(in the rows, 128 means zero)
Each named move below is a turn or a mirror, shown by a few rows before and after it. Which moves, in which order, take the first row of each later pair to the second? The first pair is answered.
move H:
117 91 119 116 106 149 97 163 84 138 140 122 121 110 104 94 125 => 124 91 128 118 100 126 103 177 80 133 152 112 126 116 120 102 133
105 102 131 128 139 127 146 128 136 138 112 158 125 132 157 131 138 => 103 101 126 129 147 131 146 123 138 141 109 162 128 129 150 128 137
118 152 136 124 116 159 121 126 152 162 141 128 130 107 156 125 139 => 117 153 137 124 120 156 122 129 150 157 148 121 127 108 161 130 146
move Z:
114 166 160 161 124 109 169 104 164 118 140 123 119 147 130 154 125 => 111 180 160 148 123 141 145 106 175 143 137 138 119 126 142 149 128
134 149 146 158 128 76 142 133 107 108 164 119 121 161 107 118 132 => 119 185 145 141 125 146 94 136 137 155 163 158 119 95 121 111 131
147 102 129 125 116 112 143 154 106 152 111 119 130 132 132 146 124 => 139 113 129 129 112 122 127 158 119 169 115 135 132 114 122 139 119
move N:
124 93 127 158 130 88 158 128 119 107 124 100 124 172 109 142 114 => 116 104 135 170 117 81 150 170 135 128 135 116 134 145 130 148 124
138 140 142 136 128 121 124 158 121 128 138 133 145 123 113 140 128 => 129 138 132 139 133 136 121 148 122 131 126 137 139 116 96 130 115
148 116 90 107 116 106 141 148 149 125 107 169 149 137 57 139 121 => 160 113 97 102 124 98 153 140 139 108 116 156 142 157 64 143 119
142 52 69 114 132 93 148 178 75 123 113 149 144 140 105 117 167 => 137 53 70 120 131 94 143 182 83 132 116 155 147 133 108 117 167
Pairs:
(two moves a pair)
165 102 124 142 133 127 126 127 88 100 148 154 124 138 116 109 110 => 171 115 134 144 122 119 110 152 101 112 163 162 124 119 137 120 125 -> Z H
121 109 112 135 129 133 131 132 128 118 114 120 132 132 83 107 113 => 120 103 128 142 114 112 131 170 134 123 128 121 139 127 114 123 125 -> H N
119 113 133 141 110 95 153 134 115 118 125 133 126 148 104 119 132 => 105 117 126 146 110 123 147 130 123 137 114 151 130 128 90 110 122 -> N H
127 104 113 112 133 137 136 115 101 124 108 113 133 137 133 117 124 => 126 108 123 139 118 98 141 148 108 122 126 121 142 136 122 125 131 -> Z H
106 142 111 117 123 155 132 122 126 179 88 145 136 82 144 153 128 => 121 112 121 121 124 106 165 142 108 157 96 117 139 121 179 164 138 -> Z N
112 130 108 151 124 127 123 132 146 135 114 176 119 91 78 108 135 => 135 133 136 121 121 126 112 157 153 137 139 155 111 93 176 136 168 -> H Z
123 103 117 129 126 133 104 174 125 145 119 134 141 100 126 112 132 => 144 94 124 121 125 100 123 168 106 118 129 111 141 136 142 126 141 -> N H
135 88 140 140 112 73 135 177 89 117 125 117 138 140 97 110 131 => 158 87 138 89 135 119 122 160 87 121 123 98 123 146 180 117 145 -> Z Z
141 119 139 136 129 105 163 121 132 120 144 116 135 158 148 148 128 => 117 138 125 150 119 138 137 106 151 142 133 155 132 123 90 127 110 -> Z N
125 170 116 124 149 194 119 78 140 143 118 146 131 96 88 127 109 => 163 157 145 119 147 118 157 80 111 87 156 94 120 169 142 160 135 -> N H
131 143 140 155 114 72 147 130 108 90 168 106 110 161 101 142 143 => 124 163 142 117 122 139 99 163 143 149 165 131 113 99 183 145 162 -> N Z
121 187 149 148 123 103 159 74 161 112 153 119 122 152 124 169 126 => 122 193 143 125 135 127 151 72 160 120 152 113 116 143 154 171 132 -> Z Z
109 127 112 118 155 186 119 100 150 147 89 129 128 119 122 113 111 => 113 122 128 136 135 148 118 169 165 164 113 133 145 101 166 133 138 -> H N
128 110 129 114 132 141 104 164 129 150 127 127 137 110 161 119 139 => 132 87 122 120 138 113 134 149 108 117 121 103 134 152 145 115 134 -> H Z
152 92 122 139 115 81 138 134 106 101 127 119 132 149 72 100 145 => 139 127 113 102 126 170 92 121 132 154 114 144 125 89 94 91 145 -> H Z
150 123 146 143 102 70 113 162 103 105 170 124 119 130 100 122 146 => 140 144 133 110 111 151 69 148 125 145 159 150 115 83 123 113 142 -> Z H
105 97 126 119 157 172 120 108 131 155 82 121 132 117 154 111 115 => 101 89 137 132 147 151 119 153 138 161 94 127 140 108 177 124 129 -> H N
126 157 140 149 129 155 148 123 164 145 136 143 133 103 112 153 132 => 140 149 132 125 143 165 164 89 145 124 126 120 118 133 121 153 131 -> N Z
127 79 119 86 129 162 93 187 108 164 129 135 138 71 139 76 123 => 128 72 110 80 138 177 102 160 98 148 114 128 127 85 117 67 114 -> H N
142 133 148 154 90 133 132 90 118 93 143 103 93 176 78 151 130 => 118 139 160 178 70 135 99 169 158 146 156 137 116 119 110 162 143 -> N N
142 136 155 143 126 109 135 108 129 121 131 120 126 146 158 136 134 => 137 132 152 150 119 108 130 127 135 130 132 128 135 131 168 139 138 -> N Z
102 125 124 197 125 105 162 139 160 107 159 126 152 155 125 130 149 => 124 121 122 159 146 134 161 117 151 100 155 98 143 170 185 137 160 -> Z Z
116 112 118 130 127 142 121 122 119 121 108 136 131 127 108 104 113 => 134 107 124 112 132 133 129 117 111 109 117 114 120 147 139 117 127 -> Z N
152 111 133 122 147 123 168 74 108 89 127 94 115 185 140 148 118 => 152 119 155 136 123 90 159 132 124 106 154 97 130 165 187 169 142 -> H N
136 119 142 133 143 112 149 103 126 110 130 120 117 160 128 139 127 => 136 121 151 142 137 102 147 122 134 119 140 124 121 157 147 144 128 -> H N
122 100 97 122 135 136 135 188 136 155 74 129 121 84 175 110 134 => 121 78 93 137 138 118 154 182 126 138 65 120 130 103 153 107 123 -> Z N
132 122 120 109 147 173 146 96 143 129 87 112 130 143 120 152 133 => 118 130 117 123 140 178 136 105 155 140 93 135 134 122 93 150 123 -> Z Z
140 165 125 161 129 90 183 139 150 98 148 109 150 145 136 140 79 => 131 191 127 148 125 134 145 157 177 136 157 135 148 100 149 140 86 -> Z H
115 133 136 156 128 106 133 118 138 110 138 139 126 136 90 139 114 => 126 145 132 116 146 160 114 91 143 125 129 131 114 129 132 138 122 -> Z N
141 155 137 136 144 104 121 82 138 84 147 118 111 175 156 131 133 => 138 166 141 145 133 100 121 104 146 93 157 119 119 170 171 142 141 -> H N
152 155 148 163 122 152 146 65 116 144 139 138 125 114 93 164 127 => 159 160 157 161 119 148 142 73 117 147 155 138 125 107 113 175 134 -> N Z
130 94 107 120 137 135 156 129 120 119 97 113 135 156 156 121 124 => 107 108 115 157 115 110 146 169 144 135 107 141 150 126 121 123 120 -> N Z
126 155 167 132 87 93 72 195 140 167 179 166 129 75 106 130 162 => 135 142 122 51 143 210 71 86 120 159 117 140 100 90 122 102 136 -> Z H
